Here are some points:
[-34  38 -43  39 -40 -49 -42  39  40  17 -39 -42]
[-18 -25  -7  11  30  -4  19  11   0 -37   7   4]
[ 23  11 -23 -21   8   3  -9 -17  -1  22   0   4]
[ 30 -36  47 -28  26  40  32 -22 -44  33  32  39]
[-13  -5  -8  10   7 -12   7   7   4 -20   1  -5]
[ 33 -22  38 -27  40  30  20 -26 -30  29  25  22]
[-31  31 -38  33 -34 -45 -33  35  34  14 -34 -35]
[ 17 -17  22 -10  16  14   9  -7 -23  31  12  14]
[ -6 -18  16   1   7  10  11   2   3 -13   6   9]
[-12   5   9   7 -28  -2  -7  11   4   4  -6  -2]
[-14  -7  -8  10  10 -10   8   9   4 -26   0  -7]
[ 34 -77  70 -38  68  64  71 -38 -68 -16  57  55]
[ -9  -9  19  12  19   0  -1   7   5 -28  -2  -5]
[ 25 -29  35 -16  23  26  23 -14 -31  33  23  28]
[-11  10  -3  12 -20 -13  -2   7   6  -8  -4  -9]
[ 32 -50  50 -34  52  48  46 -37 -53  -9  47  38]
[-3  0 -4  1  9 -1  0  0  9  1 -2 -2]
[-13   6  -5  12 -10 -12   0   7   4 -12  -5  -9]
[-18  16 -29  18   1 -15 -24  22  36 -29 -25 -22]
24 more points follow, each with its number after it:
[ 40  37  -9 -33 -32   4 -17 -40 -15  57   4 -12] 0
[-14 -17 -11  11  23  -7  15   9   2 -31   2  -1] 1
[ -3  79 -43   9 -80 -30 -61   5  49   9 -45 -45] 2
[ 44  12  11 -40  -3  28  10 -42 -28  22  22  18] 3
[-16 -10  -9  10  14  -8   9   6   1 -26   1  -3] 4
[  0  79 -33   6 -83 -28 -66  -5  42  30 -40 -43] 5
[ 20   0 -12 -15  19   7  -3 -11  -6  22   1   5] 6
[-12   9  -4  12 -16 -16  -4   6   5  -9  -4  -9] 7
[ -7 -21  23   2 -11  11  13   9 -11   3   8  16] 8
[-13  10   2  14 -20 -14   0   7   5 -10  -4  -4] 9
[-41  33 -40  48 -41 -57 -49  44  41  23 -45 -50] 10
[ 18  10 -26 -11   9  -1  -6 -13  -1  13  -2   2] 11
[-12  10  -3   9 -19 -14  -2   7   6  -8  -5  -9] 12
[  0  22  10   6 -49  -5 -27  -7  12  37 -17 -23] 13
[-17   4   4  14 -17 -13   3  14   2 -14  -3  -2] 14
[-26  19  -9  31 -22 -27 -35  24  28   6 -31 -25] 15
[ 38 -35  49 -39  22  48  38 -29 -46  32  40  45] 16
[  6  39 -19  -7 -35   3 -24   2  34 -41 -14 -11] 17
[ 36  15   6 -34 -11  17  -1 -38 -27  43  12   5] 18
[-17 -22  -9  11  29  -6  17  11  -1 -37   7   0] 19
[-13  10 -10  14   6 -12 -19  11  22 -28 -16 -19] 20
[-14  12   0  12 -19 -14   0   7   6 -10  -3 -10] 21
[-15  14   1  15 -30 -12 -19  12  17   6 -16 -13] 22
[-17 -26  -8  12  32  -4  20  11   0 -39   5   4] 23
Which of these numbered points is nearest to each point below, looking only along the 5 directions in which the first points spread most? Its number follows each.
[-13 -23  -4  10  27  -2  17   9   1 -27   6   6] > 19
[ 17  15   8 -23 -17  21   2 -11  15 -44   4   7] > 17
[-26 -32  -2  12  25   3  13  32  12 -28  -3  13] > 19
[-14   4   3  14 -19 -13   0  12   6 -10  -3  -4] > 9
[-14   7  -3  11 -22 -14  -1  11   6  -9  -4  -6] > 21
[-14 -19  -8  10  27  -7  18  10  -2 -32   5   1] > 19
[-11 -16  26   9   4   6   8   9   1   4   1   6] > 8
[-17  -4   6  14 -10  -9   6  13   1 -21   0   1] > 14
[-40  40 -44  47 -42 -56 -44  44  41  19 -45 -46] > 10
[-44  28 -31  52 -36 -54 -43  46  35  22 -42 -47] > 10
[-12   5  -8  11  -7 -14   2   5   5 -15  -3  -9] > 7
[-22   5 -29  18   5 -15 -17  27  34 -30 -21 -18] > 20
[-22   1  -6  15 -17  -9  -8  18   8  -5  -8  -4] > 7
[-17  -1   5  14 -13 -11   6  14   3 -17   1  -1] > 14
[-30  24 -29  31 -27 -38 -26  31  30   8 -28 -24] > 15
[ -9 -10  18   6  -5   6   7   7  -3   0   1  11] > 8
[ 52 -77  84 -62  80  81  84 -56 -89   7  73  78] > 16
